In the rows, 128 means zero.
Rotation paths and how fast each direction turns (deg/step)
Each turn is a multiple of 5 degrees from 10 to 175, or 0.
Each row of a path follows its step; steps can be skipped.
Path 1:
step 0: [124 137 121 137 126 122 106 137 127 117 127 128 144 127 124 139 121 131
 126 128 140 137 132 135 135 124 140 120 126 127 123 128 141 129 112 131
 125 128 112 132 128 127 121 117 128 134 123]
step 3: [123 126 124 128 124 122 113 117 129 127 126 124 116 135 110 136 132 124
 116 145 127 124 132 131 132 119 131 120 125 130 121 107 138 127 127 128
 122 138 121 118 123 129 128 122 128 135 141]
step 6: [121 128 121 128 126 130 128 129 119 143 129 131 111 121 127 144 132 132
 117 129 122 124 123 129 131 126 143 130 123 131 131 127 144 128 106 125
 135 139 134 142 139 131 137 124 128 132 136]
step 10: [127 134 125 137 122 122 129 122 132 117 140 114 128 126 129 130 134 113
 144 123 125 130 123 142 113 129 132 120 123 120 129 121 142 123 112 132
 117 141 118 132 132 132 132 121 121 128 127]
step 11: [120 125 123 141 129 116 110 135 126 136 132 127 131 119 109 138 130 127
 134 126 118 134 127 136 120 115 137 124 134 131 136 138 130 123 115 124
 133 141 124 122 139 119 134 136 128 131 129]
step 16: [123 128 115 137 125 122 104 126 116 125 138 134 133 125 126 134 134 142
 122 135 127 133 121 128 135 117 122 135 127 117 126 128 134 112 111 130
 129 129 125 137 126 125 127 120 140 128 126]
step 20: [132 129 136 135 134 137 121 137 124 127 128 124 109 138 123 146 128 124
 124 133 129 129 120 142 124 126 124 125 124 121 130 112 132 137 120 134
 121 134 126 139 140 141 124 113 135 133 135]
step 21: [126 118 124 117 126 117 115 118 134 133 137 118 121 122 112 130 138 124
 119 132 129 135 127 130 124 123 130 134 121 118 124 126 134 122 117 140
 141 140 121 140 138 140 132 121 122 129 124]
step 25: [124 137 132 132 127 129 127 124 125 117 120 116 128 128 123 150 127 126
 123 123 118 139 122 134 117 122 134 116 134 125 134 131 147 131 124 112
 126 133 121 130 144 138 122 130 125 132 125]
Speeds:
[126 130 124 133 126 126 126 128 131 130 126 127 129 128 126 127 128 131
 126 126 126 127 125 126 126 126 129 128 123 127 128 131 127 124 133 125
 123 129 128 129 127 127 125 128 127 132 124] -> 130
[124 128 124 131 128 129 131 126 124 125 127 129 129 123 134 130 131 128
 123 127 131 128 131 128 131 128 128 129 130 128 129 131 130 129 129 131
 130 130 128 129 126 130 123 128 128 129 125] -> 45
[129 126 127 125 131 131 127 123 131 127 127 129 127 131 128 133 129 127
 128 130 130 130 123 127 129 129 127 130 126 130 125 130 123 132 126 125
 126 128 129 126 131 130 123 127 124 128 127] -> 60
[125 123 123 127 125 129 125 126 130 128 129 128 126 125 125 126 127 129
 128 131 129 126 128 126 131 124 127 133 129 130 129 129 131 130 125 130
 128 124 127 124 129 124 132 126 125 129 127] -> 140
[129 128 130 124 127 125 125 131 126 130 125 129 132 128 127 132 126 131
 127 124 126 130 129 128 126 126 123 135 133 128 128 130 129 126 128 127
 130 127 125 130 128 128 125 126 126 128 128] -> 155
Path 2:
step 3: [123 128 130 135 155 129 128 139 125 132 122 128 136 140 118 129 137 127
 130 128 128 125 131 120 142 127 118 124 129 121 115 114 128 128 138 127
 139 131 140 136 131 131 129 140 128 130 120]
step 7: [129 111 131 125 126 127 135 132 138 140 139 136 133 123 134 138 124 131
 133 122 121 127 131 139 114 123 125 121 140 135 131 132 132 123 123 126
 111 141 137 124 136 133 122 123 138 132 144]
step 13: [130 119 134 131 139 113 116 126 119 138 131 131 133 145 133 130 125 131
 126 130 125 125 125 144 141 122 125 124 131 136 128 133 137 121 127 132
 135 143 139 127 139 127 131 130 133 116 148]
step 14: [133 126 118 129 141 129 130 138 121 130 138 137 138 142 123 151 134 136
 132 131 124 125 124 121 140 126 135 124 132 129 125 121 141 129 133 136
 130 135 144 120 130 140 124 129 133 116 121]
step 18: [116 128 133 129 140 127 137 132 135 135 134 129 125 123 127 120 118 129
 131 119 123 126 135 130 123 131 107 127 143 124 121 124 123 113 115 122
 118 143 128 128 127 117 125 129 133 142 138]
step 19: [104 112 129 124 143 121 125 130 136 140 133 126 129 132 120 125 132 135
 129 134 130 131 137 118 121 130 123 120 133 126 122 130 133 126 129 129
 136 132 138 130 125 111 127 129 121 118 146]
step 23: [147 127 124 123 143 130 131 135 128 129 123 135 136 123 125 144 134 123
 132 121 126 118 126 141 135 121 122 135 128 123 117 123 129 132 128 135
 126 139 145 123 133 144 120 134 139 137 126]
step 25: [121 111 122 134 136 134 129 134 121 140 135 128 140 128 115 140 127 122
 133 132 126 118 138 126 124 119 137 126 134 125 136 123 145 124 124 124
 130 138 131 112 131 125 110 135 125 127 125]
step 26: [125 113 114 128 144 133 122 138 127 129 133 138 122 124 126 131 134 121
 134 127 124 123 126 123 134 118 120 129 146 124 139 113 118 125 122 133
 113 137 127 117 133 118 133 127 132 135 127]
Speeds:
[130 127 126 131 126 124 127 130 129 123 126 127 128 128 130 130 124 131
 127 133 127 127 132 126 127 127 128 130 131 123 130 124 129 133 126 126
 128 124 129 125 131 127 129 128 127 128 130] -> 70
[127 124 128 130 127 132 128 127 127 125 126 124 133 129 126 129 130 130
 131 123 124 126 130 126 129 128 129 129 128 125 131 130 127 128 129 129
 131 128 134 128 123 128 129 129 127 128 122] -> 130
[129 124 130 127 129 125 132 125 128 127 128 129 128 127 129 131 128 125
 124 124 127 131 125 129 132 127 125 129 127 127 128 124 128 130 128 130
 125 126 127 126 125 127 128 125 132 136 127] -> 130
[127 127 128 126 131 126 130 128 129 129 128 125 125 125 126 127 126 129
 126 130 130 130 134 127 130 129 123 127 126 131 131 127 125 128 125 130
 130 125 128 131 124 130 131 133 130 124 128] -> 40
[130 125 128 128 124 126 131 128 128 128 128 126 131 134 129 122 127 129
 124 124 132 126 128 128 123 125 129 127 128 127 130 125 127 124 128 127
 127 129 130 132 128 127 128 128 130 128 131] -> 125
Path 3:
step 0: [126 120 134 133 121 115 136 137 134 123 121 136 128 127 114 121 138 124
 140 127 111 134 133 124 123 129 145 139 136 131 134 119 139 119 123 123
 124 133 121 138 130 122 139 124 127 124 116]
step 1: [115 134 132 131 139 131 129 125 121 140 141 121 126 134 124 122 130 124
 130 122 112 142 127 124 131 127 132 127 126 127 139 124 124 141 119 121
 118 134 126 130 140 129 131 139 110 111 120]
step 4: [122 141 131 133 127 137 127 125 140 142 122 124 138 133 127 131 142 124
 130 139 123 131 137 137 136 136 137 124 128 127 120 130 131 129 125 116
 114 129 135 108 136 126 125 143 119 120 122]
step 6: [116 125 135 132 131 126 128 129 127 131 124 130 122 129 125 126 134 129
 121 125 105 134 123 111 134 130 136 122 116 126 131 138 143 130 106 127
 120 119 130 131 118 121 139 122 136 130 124]
step 12: [116 123 126 135 125 127 134 129 125 119 136 120 113 133 131 119 137 123
 134 114 123 133 118 132 139 119 134 137 122 129 133 124 135 121 119 112
 107 124 140 116 123 132 128 126 129 122 130]
step 13: [116 135 119 140 123 129 113 120 137 130 133 125 135 133 130 141 122 111
 141 131 123 122 129 134 120 134 124 120 125 126 132 113 125 128 126 128
 119 122 132 112 121 127 136 123 125 114 118]
step 21: [125 120 116 139 126 133 133 127 128 139 123 118 110 127 124 139 145 135
 133 114 129 128 141 135 135 131 131 130 125 130 131 118 127 142 138 111
 116 122 125 132 122 128 132 126 132 120 126]
step 22: [116 130 117 145 125 141 121 124 137 132 116 143 129 134 115 131 120 128
 117 129 119 123 140 119 128 116 116 119 134 128 135 119 127 130 126 130
 130 125 126 127 126 125 123 130 131 111 122]
step 24: [121 137 116 135 122 121 116 134 142 141 121 123 114 128 133 139 136 127
 124 126 133 125 127 131 137 136 134 127 128 112 134 127 132 130 132 134
 119 114 142 127 118 132 128 117 120 131 139]
Speeds:
[129 129 125 126 124 124 132 124 128 130 132 130 127 131 123 130 129 131
 129 127 128 131 125 126 124 129 129 128 125 127 126 131 131 126 132 126
 131 129 131 128 127 130 127 127 132 131 131] -> 120
[127 126 127 124 129 130 132 128 124 127 128 123 126 129 129 128 127 128
 127 122 131 129 131 131 128 127 128 133 126 131 130 124 132 124 129 127
 131 131 125 127 127 128 130 130 125 130 129] -> 160
[128 131 128 130 128 129 131 130 133 127 132 130 128 123 130 126 127 129
 126 121 128 131 126 128 129 127 129 124 129 125 127 122 128 130 126 131
 130 129 129 128 126 129 128 130 127 127 133] -> 155
[129 127 124 132 132 129 127 131 128 127 125 130 128 127 128 127 126 127
 133 129 125 134 129 126 128 127 125 125 126 130 127 129 133 125 128 124
 126 129 127 132 129 132 125 127 127 129 130] -> 65
[127 132 128 126 133 131 123 126 125 127 128 130 127 127 130 128 127 131
 124 130 128 127 125 123 126 125 127 128 125 126 130 131 131 130 128 129
 131 128 129 132 127 127 134 129 125 129 128] -> 85
[131 129 127 128 124 132 129 130 131 122 131 128 123 131 131 130 127 128
 130 127 128 129 129 125 127 126 124 128 122 127 127 129 128 129 129 129
 126 125 126 124 128 128 128 128 129 129 123] -> 10
Path 4:
step 2: [129 122 127 131 128 117 131 136 148 123 139 122 145 125 128 114 129 131
 133 140 131 135 133 133 120 125 131 133 116 137 115 116 133 117 135 132
 133 122 142 129 126 144 120 133 114 125 119]
step 5: [124 128 136 109 121 126 137 127 135 116 129 125 128 129 136 141 128 117
 128 137 137 128 140 141 112 122 134 131 129 127 121 125 138 114 147 139
 118 123 138 133 130 131 128 132 124 129 113]
step 9: [132 135 119 118 128 134 131 127 138 120 133 135 129 141 130 135 120 135
 122 141 121 133 133 133 127 128 117 134 115 128 117 123 102 119 128 133
 123 115 138 109 121 119 132 136 132 128 126]
step 10: [123 144 129 131 129 132 139 122 131 116 123 140 140 123 134 126 141 125
 127 129 118 133 137 133 117 127 135 133 106 135 113 123 112 125 141 126
 129 112 127 133 124 129 135 124 137 119 130]
step 13: [132 138 128 117 127 128 125 128 129 123 128 117 143 118 133 120 131 128
 142 142 133 120 121 135 123 127 142 140 125 134 106 110 119 133 138 133
 137 122 118 120 123 137 133 133 130 126 121]
step 14: [128 123 118 112 116 125 137 132 131 121 135 115 123 114 141 130 129 125
 128 134 134 135 118 121 110 121 128 142 117 123 128 113 131 126 140 126
 128 119 128 124 120 121 123 144 138 124 120]
step 16: [112 139 138 120 131 132 122 121 137 118 120 126 130 121 143 127 129 125
 135 119 119 128 128 134 110 134 144 139 124 124 125 128 117 126 145 137
 115 109 126 126 126 129 123 129 130 125 124]
step 20: [139 132 122 128 124 126 144 114 138 119 132 119 120 126 137 126 131 128
 118 133 123 133 139 132 112 126 130 144 126 128 128 116 123 117 132 122
 125 133 134 121 123 110 135 137 145 123 117]
step 25: [127 136 124 128 137 123 130 134 141 113 132 128 131 124 129 133 121 134
 137 134 137 132 116 118 123 137 133 144 119 125 120 123 118 128 135 130
 116 112 141 129 121 118 120 135 127 105 128]
Speeds:
[127 128 126 130 125 128 133 123 129 128 130 129 126 125 127 126 132 127
 126 123 133 125 131 129 125 130 130 130 128 128 128 126 128 135 127 131
 129 129 126 128 127 131 129 128 130 127 129] -> 115
[125 130 126 128 127 125 130 124 130 127 125 129 128 129 126 132 126 132
 129 134 126 128 126 130 128 129 127 125 126 130 125 125 131 134 125 127
 125 128 127 131 128 124 126 125 130 131 129] -> 25
[134 129 128 128 129 124 131 127 126 126 128 126 127 127 126 130 130 125
 129 131 129 125 127 132 127 123 132 126 129 129 128 130 130 125 127 127
 130 133 125 129 126 127 132 128 130 126 125] -> 45
[131 126 128 131 126 130 127 126 127 130 131 128 134 128 128 127 127 128
 127 128 129 132 126 129 129 128 126 126 131 128 125 121 131 127 128 123
 132 125 128 129 125 131 128 125 133 125 126] -> 35
[129 128 125 129 125 127 124 131 130 128 130 125 125 125 124 121 126 126
 128 135 127 127 125 126 129 131 129 128 130 129 125 127 129 130 128 131
 131 130 128 127 130 129 127 127 126 126 129] -> 65
[130 126 126 123 129 125 125 126 129 127 129 127 130 130 127 128 126 128
 122 128 131 129 124 127 124 128 127 127 128 124 130 132 128 131 129 123
 126 131 131 125 125 125 126 128 130 124 130] -> 130
[128 124 128 127 124 127 133 130 129 123 132 127 129 129 128 129 128 128
 124 129 126 129 128 126 130 125 127 130 127 127 132 129 130 129 127 128
 129 129 132 130 128 132 127 125 126 134 123] -> 115
Path 5:
step 2: [125 128 126 141 138 117 137 141 136 121 125 129 119 120 126 130 117 127
 138 114 122 135 130 126 124 125 127 129 126 136 121 135 126 122 139 129
 137 112 110 116 144 145 131 126 112 138 125]
step 4: [122 117 110 129 132 117 140 126 139 117 130 134 128 128 121 141 134 112
 134 130 136 108 131 135 145 126 136 122 128 147 133 124 123 134 123 122
 129 120 129 118 131 134 142 131 127 125 117]
step 7: [128 135 132 139 129 121 141 132 148 128 127 133 125 116 126 128 145 121
 126 112 123 127 115 124 134 115 133 134 135 133 111 133 128 133 123 141
 130 123 114 121 146 127 115 132 123 122 124]
step 9: [123 131 107 128 142 134 145 121 147 118 135 128 131 122 121 120 120 113
 126 133 129 127 135 119 142 129 114 134 140 138 118 127 131 128 137 127
 126 124 131 126 126 129 130 135 115 131 109]
step 13: [134 138 121 139 130 125 139 130 122 116 127 116 138 134 122 123 135 122
 145 126 135 118 121 129 126 125 122 138 129 127 127 130 137 127 140 130
 146 123 124 135 132 140 138 137 108 141 110]
step 17: [130 142 119 134 140 140 120 113 132 112 128 127 126 124 119 139 120 127
 123 133 130 113 104 129 131 118 118 115 127 135 134 122 132 127 139 132
 132 125 125 130 144 136 128 127 120 141 123]
step 20: [127 127 119 128 122 117 129 138 132 124 140 136 128 123 131 132 125 116
 119 134 120 115 117 120 132 129 122 145 131 147 121 134 114 135 140 124
 132 136 130 117 139 130 149 132 117 126 114]
step 23: [121 126 135 129 139 123 142 124 150 116 124 140 132 129 112 131 137 129
 133 128 130 119 114 129 121 132 124 137 116 133 120 133 127 130 132 145
 135 144 116 126 131 115 124 118 134 120 119]
step 25: [133 137 125 135 133 135 124 139 140 127 125 132 134 121 127 126 119 109
 120 133 131 120 120 115 118 136 127 137 134 143 132 140 130 124 126 136
 134 130 137 128 139 123 118 141 120 135 102]
Speeds:
[128 127 131 123 128 124 127 132 131 130 125 131 128 128 128 129 128 128
 127 131 131 129 126 129 126 124 128 125 131 128 130 133 125 127 130 122
 128 125 127 127 123 129 131 127 127 127 128] -> 175
[128 129 126 128 126 130 126 128 132 126 129 129 130 127 125 131 127 129
 122 127 127 124 127 126 128 134 128 126 130 125 127 125 125 130 134 130
 127 126 128 128 125 128 129 127 128 123 127] -> 130
[126 128 131 125 130 129 133 130 128 127 126 130 130 126 126 125 125 129
 125 125 126 127 129 123 126 125 132 127 129 127 129 129 131 132 128 127
 125 133 126 129 129 123 125 132 128 127 128] -> 160
[129 125 127 129 127 130 129 121 130 123 129 126 130 126 125 127 129 128
 133 128 131 131 127 129 128 127 130 127 128 129 129 130 132 129 132 125
 129 129 133 128 124 126 129 127 128 125 128] -> 80
[127 126 123 127 126 127 126 130 129 126 126 125 128 132 128 125 123 125
 126 131 129 131 130 127 129 131 129 130 132 133 129 124 126 131 124 123
 128 130 129 127 128 128 129 130 128 126 129] -> 65
Path 6:
step 3: [133 133 137 118 129 121 142 130 118 121 138 143 123 131 123 137 111 132
 126 117 140 129 117 130 130 138 113 131 114 119 131 125 130 135 116 136
 128 121 131 126 127 126 117 121 137 138 120]
step 5: [126 126 136 120 116 125 120 128 117 127 124 127 138 129 121 120 133 133
 130 142 144 134 117 125 124 121 136 125 124 134 123 113 120 141 127 128
 122 144 140 119 136 118 119 129 134 112 125]
step 7: [138 131 137 118 126 124 122 128 133 136 121 130 117 125 124 133 128 122
 125 129 131 150 131 125 137 135 133 127 114 144 130 129 140 134 120 114
 118 112 136 116 126 127 129 121 124 140 135]
step 11: [123 122 132 117 128 123 128 135 116 134 124 119 131 131 132 129 123 141
 121 122 143 127 124 113 134 125 131 123 130 125 132 129 125 147 131 122
 123 129 131 122 122 108 117 108 137 141 121]
step 12: [128 116 124 114 140 126 137 120 140 112 124 123 129 131 130 122 132 123
 138 129 133 147 113 117 134 121 133 126 119 131 128 128 133 127 132 121
 122 118 117 128 118 128 146 120 135 131 126]
step 17: [136 119 130 119 140 124 140 133 129 116 120 115 137 135 125 135 118 127
 119 132 140 124 111 130 120 117 140 128 137 142 126 134 116 148 130 123
 129 125 135 126 124 131 127 121 127 129 130]
step 20: [130 121 136 114 125 118 128 125 131 111 148 136 131 130 125 127 126 124
 139 125 139 128 124 121 134 134 126 124 118 111 129 125 142 119 138 119
 126 111 131 127 123 127 125 142 123 133 121]
step 21: [124 142 129 113 126 119 118 142 125 106 131 133 140 121 119 129 122 127
 130 135 134 133 123 130 127 126 136 125 117 125 127 130 127 136 108 138
 125 129 126 126 137 132 116 122 128 113 135]
step 25: [125 121 136 116 127 122 132 127 138 120 127 127 135 121 126 130 122 121
 123 138 130 133 119 132 121 137 130 132 140 131 128 138 137 139 116 130
 126 119 129 111 116 125 122 136 102 140 120]
Speeds:
[126 130 127 127 130 124 127 130 130 129 130 130 131 130 126 125 126 130
 130 125 131 128 127 128 126 129 124 123 130 130 131 127 131 126 129 130
 126 127 127 129 125 125 130 125 131 124 122] -> 45
[128 131 128 127 134 130 127 127 129 127 127 131 128 130 132 127 127 125
 127 127 130 130 128 130 135 131 131 129 129 129 128 129 127 129 133 128
 131 136 130 125 127 125 130 128 126 127 127] -> 60
[129 128 128 126 129 125 128 129 127 129 131 128 125 130 134 126 127 128
 130 128 127 131 131 130 124 128 126 123 127 127 123 128 126 130 126 129
 129 126 126 127 134 126 133 126 124 128 131] -> 125
[132 126 129 123 132 129 127 124 128 130 128 128 131 129 131 127 125 131
 127 127 131 127 127 126 127 126 127 125 132 128 130 127 131 125 126 127
 129 128 128 128 125 133 130 133 126 131 133] -> 135
[129 130 129 122 127 130 132 128 129 132 127 128 129 126 126 130 125 129
 127 129 128 123 130 130 130 128 128 124 127 134 126 127 129 130 126 129
 125 127 131 128 131 122 124 128 129 128 130] -> 175
[129 126 127 129 129 129 128 133 128 127 132 126 128 126 129 126 128 131
 126 127 128 124 128 130 133 127 130 129 132 127 129 125 126 128 130 129
 129 124 133 133 130 131 132 124 126 128 127] -> 160
Path 7:
step 2: [132 124 132 116 131 133 125 125 135 145 129 129 112 126 138 135 134 126
 117 127 123 144 109 138 133 123 126 126 109 121 132 114 123 136 126 120
 117 129 122 119 138 125 132 131 115 116 142]
step 4: [125 110 127 125 120 134 123 109 139 132 142 118 134 128 136 108 123 127
 122 139 125 127 147 118 120 127 140 142 120 125 120 119 132 132 127 131
 127 136 125 145 130 119 127 130 123 121 132]
step 5: [136 134 146 129 133 130 139 138 135 113 128 126 131 132 125 135 113 124
 131 135 125 137 137 117 108 147 125 135 129 124 125 142 127 131 132 125
 138 123 114 135 130 114 129 125 131 140 120]
step 11: [113 122 126 128 127 137 143 128 128 121 113 125 117 120 137 125 120 130
 131 122 127 128 144 130 125 138 130 133 122 128 128 101 127 126 123 121
 139 113 118 128 119 121 140 126 143 120 132]
step 14: [125 114 125 123 138 121 100 122 129 117 138 130 140 129 129 129 133 128
 117 135 133 135 130 132 131 136 126 126 121 125 128 150 139 120 134 126
 114 118 128 139 139 122 136 115 125 125 133]
step 15: [132 124 114 134 129 136 127 132 143 135 132 133 128 136 135 134 126 136
 135 144 133 130 141 118 108 135 122 119 134 123 134 128 134 130 117 117
 117 143 114 118 131 123 136 125 114 117 121]
step 16: [105 129 138 143 126 129 132 141 131 137 129 129 135 130 126 133 138 124
 132 133 130 136 139 130 125 143 148 130 128 130 130 143 128 134 130 119
 141 123 133 131 114 127 135 135 137 111 130]
step 19: [133 106 134 126 135 143 120 114 119 123 117 119 121 126 138 124 139 128
 113 129 117 127 131 122 133 129 117 126 121 107 126 118 118 121 122 142
 121 129 129 129 136 125 138 127 123 119 134]
step 23: [126 122 128 140 126 126 123 122 139 120 128 134 114 117 112 141 123 105
 118 136 126 129 122 121 121 137 132 137 141 135 142 130 121 137 132 127
 124 143 120 126 130 124 142 128 141 123 125]
Speeds:
[126 126 132 125 129 132 128 125 134 130 128 129 130 128 123 127 126 124
 130 128 129 126 131 128 129 131 133 127 132 128 128 126 128 132 126 128
 132 126 125 127 127 132 127 127 129 132 128] -> 60
[127 127 129 128 130 129 123 126 126 126 127 128 132 131 135 129 126 127
 126 132 130 126 128 125 124 127 129 127 127 129 131 127 131 129 129 130
 133 129 132 125 128 128 130 128 125 131 125] -> 70
[124 131 132 126 126 126 128 131 129 126 127 130 129 122 130 127 128 128
 127 125 132 128 126 129 133 127 128 129 127 131 127 129 128 131 128 129
 126 128 126 129 127 128 131 125 120 129 125] -> 100
[121 125 129 130 127 133 124 128 125 129 130 130 125 128 131 125 128 127
 130 127 123 126 129 129 129 128 129 127 125 130 124 129 129 129 133 130
 126 127 128 130 129 131 128 125 131 127 128] -> 145
[125 128 125 129 130 127 127 128 128 126 129 125 127 128 124 133 131 125
 131 131 127 126 127 127 126 126 132 124 133 130 127 133 130 128 132 124
 125 129 128 125 127 126 128 124 125 127 127] -> 45
